Each path below is one point turned by a fixed rotation once a step. After each direction that follows a path, write how fast that rotation turns it, in degrees each step (0 if it stays still).
Each turn is a multiple of 5 degrees from 10 to 175, or 0.
Each row of a path follows its step; steps can be skipped.

step 0: 0.28 -0.41 1.01 -1.92 1.77 1.15 1.91 -2.19 -3.41 2.73 0.11 0.68 -0.57 0.06 2.46 1.96 -1.24 -1.77 -1.73 1.65 -3.79 0.22 3.03 2.48 2.15 2.88 -2.96 -2.48 0.29 0.10 0.91 -1.66 0.09 0.00
step 1: -0.06 -4.12 0.73 -4.42 1.50 -2.11 0.54 0.90 1.66 -1.12 2.01 1.56 0.18 -1.91 -0.12 -0.99 -0.24 1.94 0.34 -4.72 0.36 0.94 -0.78 -1.66 -0.10 1.43 0.72 0.95 2.24 -0.61 3.19 1.23 0.63 -2.80
step 2: -1.56 -1.11 -0.60 -0.95 0.17 0.91 -0.24 2.30 -0.64 2.27 -2.98 0.66 -2.19 -0.29 4.70 0.81 -1.38 -2.29 -1.20 3.27 4.14 -0.87 -0.16 -1.94 0.23 -3.45 1.02 1.19 2.42 -0.79 -0.93 -1.41 -0.44 0.26
step 3: -0.14 -0.62 -0.56 -0.18 -0.46 -3.80 3.92 -2.45 2.70 1.07 -0.81 -3.35 2.35 1.51 1.94 -2.57 1.30 -0.33 -2.18 2.20 -3.34 -0.47 -0.86 0.61 -1.02 1.07 1.04 1.17 -0.97 2.23 -1.22 0.65 0.84 -2.34
step 4: -1.23 0.77 -2.03 -1.28 -2.86 1.33 2.86 2.53 -1.28 -1.65 -0.58 0.11 -0.31 0.82 -3.79 1.39 -2.21 -2.71 0.20 -0.10 1.05 1.17 0.18 -3.46 -0.79 4.11 1.80 0.74 1.18 -1.22 -0.25 3.42 -0.99 1.07
step 5: -1.90 1.58 2.52 -0.83 -0.86 1.77 0.17 3.09 0.80 0.38 -1.96 -0.29 1.89 0.81 -0.48 -1.35 3.05 -1.25 -0.02 -2.03 0.28 -0.34 0.40 -0.34 1.25 -2.89 -0.55 -3.33 0.64 6.06 -1.05 -1.84 1.23 1.36
step 6: -0.18 -1.15 -2.85 -0.21 1.84 1.80 3.14 -3.21 -2.86 -2.73 0.57 0.01 3.31 0.31 -0.50 3.74 1.58 1.55 3.32 2.39 -2.01 -0.31 0.09 1.10 2.49 -0.99 1.53 0.65 1.13 -0.43 0.32 -0.80 1.23 -0.64
step 7: -1.08 -0.12 1.08 0.43 3.02 0.07 -2.39 1.25 0.84 -2.54 -0.08 1.60 2.70 2.51 -0.92 0.27 -2.76 -1.07 -1.65 -2.61 2.03 -1.58 -0.34 -2.98 2.69 1.45 -3.00 1.92 -2.79 -0.17 0.48 -0.08 -1.07 -3.24
step 8: -3.43 -0.41 -0.13 2.92 -2.43 -0.01 0.46 -0.64 1.09 2.25 0.16 -1.10 0.36 -5.10 -0.04 -1.65 1.79 0.21 2.50 1.11 4.03 -3.75 0.51 0.30 1.76 -1.32 0.80 0.77 -1.16 -0.66 2.00 -0.76 -0.38 0.47
step 9: 1.52 0.36 2.68 0.91 -2.56 -1.50 -1.50 -1.56 -2.75 -0.38 -3.33 -4.20 -1.54 0.56 0.27 1.54 -1.63 1.79 -0.75 2.61 -3.69 1.32 -0.50 -0.58 3.21 -0.12 -1.08 0.34 -1.85 0.18 0.17 1.93 -0.02 -1.92
step 10: 1.45 1.48 0.85 0.19 -0.31 -0.20 2.10 -0.41 0.85 1.16 -1.73 1.43 0.63 0.49 -4.29 -2.06 -2.22 2.54 -1.71 -3.78 2.32 0.13 0.32 0.61 0.42 2.17 3.24 -3.12 0.04 -3.62 0.65 -0.79 1.96 -0.77
step 11: 0.33 -0.91 0.71 -1.18 0.44 1.20 -1.50 3.08 0.11 -1.73 1.13 -1.83 -1.28 -2.74 -0.93 1.36 -1.37 -1.55 1.64 2.70 2.78 2.93 -1.44 2.12 -1.36 -4.05 1.47 -3.84 -1.83 1.75 -1.07 -1.37 -1.07 -1.49
Directions:
-0.63 -0.73 1.34 -0.54 -0.70 -0.01 -0.35 0.05 -0.02 0.27 -0.56 0.68 -1.30 -0.60 -1.07 0.35 0.76 0.51 0.28 0.04 -1.29 -0.23 -0.06 -0.78 0.42 0.54 0.10 0.41 0.38 0.70 0.81 -0.47 -0.21 1.08 -> 90
0.04 -0.92 0.21 0.55 -0.48 0.19 0.98 -0.76 1.03 -0.78 0.08 0.97 0.76 -1.49 -0.18 -0.65 0.23 0.99 0.98 0.44 0.48 0.53 0.23 0.40 -0.65 0.15 0.13 0.19 0.57 0.02 -0.18 1.07 0.77 -0.06 -> 155
-0.70 -0.28 1.58 0.17 0.10 0.81 0.21 -0.06 -0.50 0.60 0.50 0.25 -0.55 1.02 0.00 1.30 -0.58 -0.30 0.30 1.14 0.84 1.30 0.62 0.22 -0.02 -0.21 -0.27 0.53 -0.18 0.04 -0.55 0.99 -0.46 -0.27 -> 160
1.13 -0.29 -0.17 0.86 -0.15 1.27 -0.05 0.84 0.40 -0.25 -1.56 0.69 -0.28 0.22 -0.05 -0.09 -0.59 0.13 -1.38 0.21 0.21 -0.33 0.68 -0.25 0.29 0.17 -1.57 0.42 0.63 0.03 -0.49 -0.22 0.41 0.18 -> 145
0.07 -0.54 -0.36 -0.63 1.94 0.41 -0.29 1.07 -0.84 0.40 0.59 0.93 0.53 -0.82 -0.90 0.76 0.24 -0.03 -0.14 -0.10 -0.40 0.28 -0.40 0.81 0.46 -0.15 -0.20 -0.70 0.01 0.46 -0.28 0.17 1.32 0.03 -> 65
0.22 0.42 0.56 -0.07 0.83 -0.54 -1.08 0.95 0.58 -0.11 -0.06 0.38 0.52 0.62 -0.45 -0.44 -0.72 -0.07 0.78 -0.17 -0.39 -0.63 1.42 -1.11 0.08 0.06 1.03 -0.12 0.85 -1.01 0.01 1.21 0.09 0.06 -> 125
1.29 -0.81 -0.27 0.20 -0.76 -0.06 -0.41 -0.01 0.24 1.11 -0.13 0.44 -0.26 -0.23 0.24 -0.54 0.51 -1.46 1.29 0.31 0.18 -0.26 0.35 0.29 1.16 -1.31 0.45 -0.26 -0.16 0.78 -0.83 -0.14 -0.31 0.07 -> 120

step 0: 0.98 1.11 -1.33 0.28 -1.92 -0.04 0.56 0.21 2.29 0.08 0.82 3.88 -0.76 -3.33 2.17 -0.43 2.50 -0.42 0.21 -1.04 2.32 -2.95 1.28 -0.48 3.39 -1.66 -2.97 -1.59 1.92 -0.22 -2.09 -1.41 0.62 -0.63
step 1: -0.60 0.78 -0.34 1.28 0.80 -2.18 1.32 -2.02 1.12 4.47 -0.05 1.99 1.06 -1.93 -0.77 -1.15 1.52 1.02 -0.72 -2.75 0.08 -2.75 0.74 3.64 1.68 2.48 -0.38 -2.50 0.43 -2.06 -1.41 -0.03 -2.17 -0.88
step 2: -0.04 -0.55 1.37 -0.65 0.54 -0.74 -1.15 -1.06 2.74 -0.23 0.90 0.01 0.40 0.16 2.19 -0.22 -2.68 -1.81 -0.55 -2.47 -0.67 -3.44 -1.49 5.66 0.12 0.14 -3.06 -2.49 0.56 -1.28 -0.19 -0.40 0.04 2.28
step 3: 1.50 -2.30 -4.80 1.60 1.08 0.08 -0.36 -1.56 1.63 -0.50 1.17 -0.54 -2.36 -2.15 1.97 -0.36 -0.44 -0.59 -0.66 -1.39 -0.60 -1.32 0.66 1.26 -0.80 -4.07 -1.81 -4.11 -0.17 -1.92 -1.31 -0.56 0.19 0.02
step 4: 0.74 0.66 -1.64 -1.15 0.09 -2.71 1.14 0.30 1.85 4.30 -0.24 0.05 -0.04 -0.88 2.64 -1.14 0.32 1.81 0.27 0.50 0.73 -1.04 0.53 -1.43 -1.99 -0.04 -1.47 -3.01 -0.93 -5.39 -1.55 -0.94 1.20 1.46
step 5: 0.19 1.21 -0.96 1.77 0.75 -3.41 1.73 2.11 0.32 1.82 3.63 -3.00 -0.43 -1.47 1.48 -1.72 -1.75 -2.00 -0.04 -1.28 0.15 -1.68 -1.46 0.36 -0.81 2.01 -2.15 0.16 0.44 -1.37 -1.20 -2.25 -2.26 3.18
step 6: -0.01 -0.22 0.11 -0.52 0.19 -0.91 -0.24 1.52 0.75 1.49 3.70 -2.89 0.04 -1.76 1.89 -0.21 -0.66 0.46 -0.85 0.30 -1.28 -1.17 2.36 -0.67 1.53 -2.56 -4.68 -3.40 1.62 2.68 -1.74 1.10 -1.08 1.66
step 7: 1.56 1.15 -1.16 0.91 3.20 0.10 -0.44 -0.94 0.36 3.22 2.51 0.46 -0.28 1.47 1.71 -1.76 2.80 2.50 0.71 -0.21 -1.48 -0.27 1.70 0.10 -1.87 0.70 0.22 -3.93 0.93 1.84 -3.74 -0.08 0.49 2.26
step 8: -0.85 2.66 1.76 -1.06 1.86 -1.11 0.11 0.64 0.97 1.02 3.29 1.45 -0.52 -1.24 2.87 -0.74 4.33 -2.17 1.24 -0.50 -0.11 0.07 -1.42 1.80 -1.60 -0.94 -0.76 -1.01 -0.51 -0.36 0.94 -1.71 0.56 4.74
step 9: -1.82 -0.55 -1.21 -1.44 4.37 -2.19 -0.90 0.89 -2.08 1.14 1.10 -1.54 0.57 -3.01 -1.24 0.25 2.17 -2.32 -1.96 -1.85 -1.73 0.43 1.91 1.20 0.16 -3.32 -0.62 -1.49 0.05 -0.36 -0.08 -1.40 -2.34 2.23
step 10: 2.05 0.20 1.43 -1.50 2.23 -0.89 -1.26 2.25 -2.98 1.62 -2.24 -1.90 1.26 0.99 2.40 1.88 0.22 0.32 -1.36 -1.32 -1.59 1.24 2.39 1.84 -1.88 -1.16 -1.27 -2.27 0.34 -1.58 -3.02 0.63 1.59 3.06
step 11: 2.87 -0.20 -1.07 1.10 1.28 2.76 1.02 1.91 -2.64 -0.42 -0.80 -1.28 -1.19 -1.60 2.80 -0.11 2.02 -2.67 2.35 -0.69 1.16 0.55 -0.47 -0.20 -0.46 0.00 -0.37 -0.24 -0.39 -0.25 -3.39 -2.27 0.09 4.75
Directions:
-0.11 -0.75 -0.89 0.02 -0.84 0.36 0.27 0.31 0.12 -0.67 0.66 -0.08 -0.43 -2.03 -0.07 0.14 0.57 -1.04 0.21 0.11 -0.09 0.49 -0.63 -0.20 0.95 -1.42 -0.56 0.03 -0.39 0.92 0.34 0.40 -0.28 -0.22 -> 125
-0.11 0.26 0.00 -0.17 0.28 -0.46 1.20 0.09 -0.04 -0.10 -0.58 0.98 -0.75 -1.05 0.42 -0.32 -1.67 1.11 0.28 -0.44 0.38 -1.50 0.23 0.47 -0.37 -0.52 0.49 0.33 -0.82 0.87 0.13 0.26 0.21 -0.19 -> 20
-0.43 -0.51 0.18 -2.33 0.23 0.06 -0.92 0.12 0.71 -0.09 -0.36 0.65 0.82 -0.17 -0.01 -0.56 -0.71 -0.46 0.58 0.65 0.16 -0.52 -0.37 -0.86 0.75 0.13 -0.39 0.06 0.22 0.18 -0.82 -0.44 0.89 0.60 -> 175
-0.28 0.48 -0.33 0.23 0.75 -0.65 -0.81 -0.12 -0.18 -1.41 0.57 0.05 -0.60 0.04 -0.13 0.14 -0.40 0.10 -0.21 0.20 -0.13 -0.22 2.10 -0.50 0.65 -1.05 -0.27 0.16 1.22 -0.50 0.02 -0.18 0.50 -0.91 -> 115
-1.27 -0.14 -0.10 0.32 0.05 -0.33 0.60 0.85 -0.99 0.32 -0.15 1.18 -0.58 0.26 -0.24 -0.84 0.77 -0.43 -0.75 -0.83 -0.30 -0.68 -0.93 -1.38 -0.18 0.18 -0.45 -0.15 0.64 -0.63 0.77 0.19 0.83 -0.12 -> 90
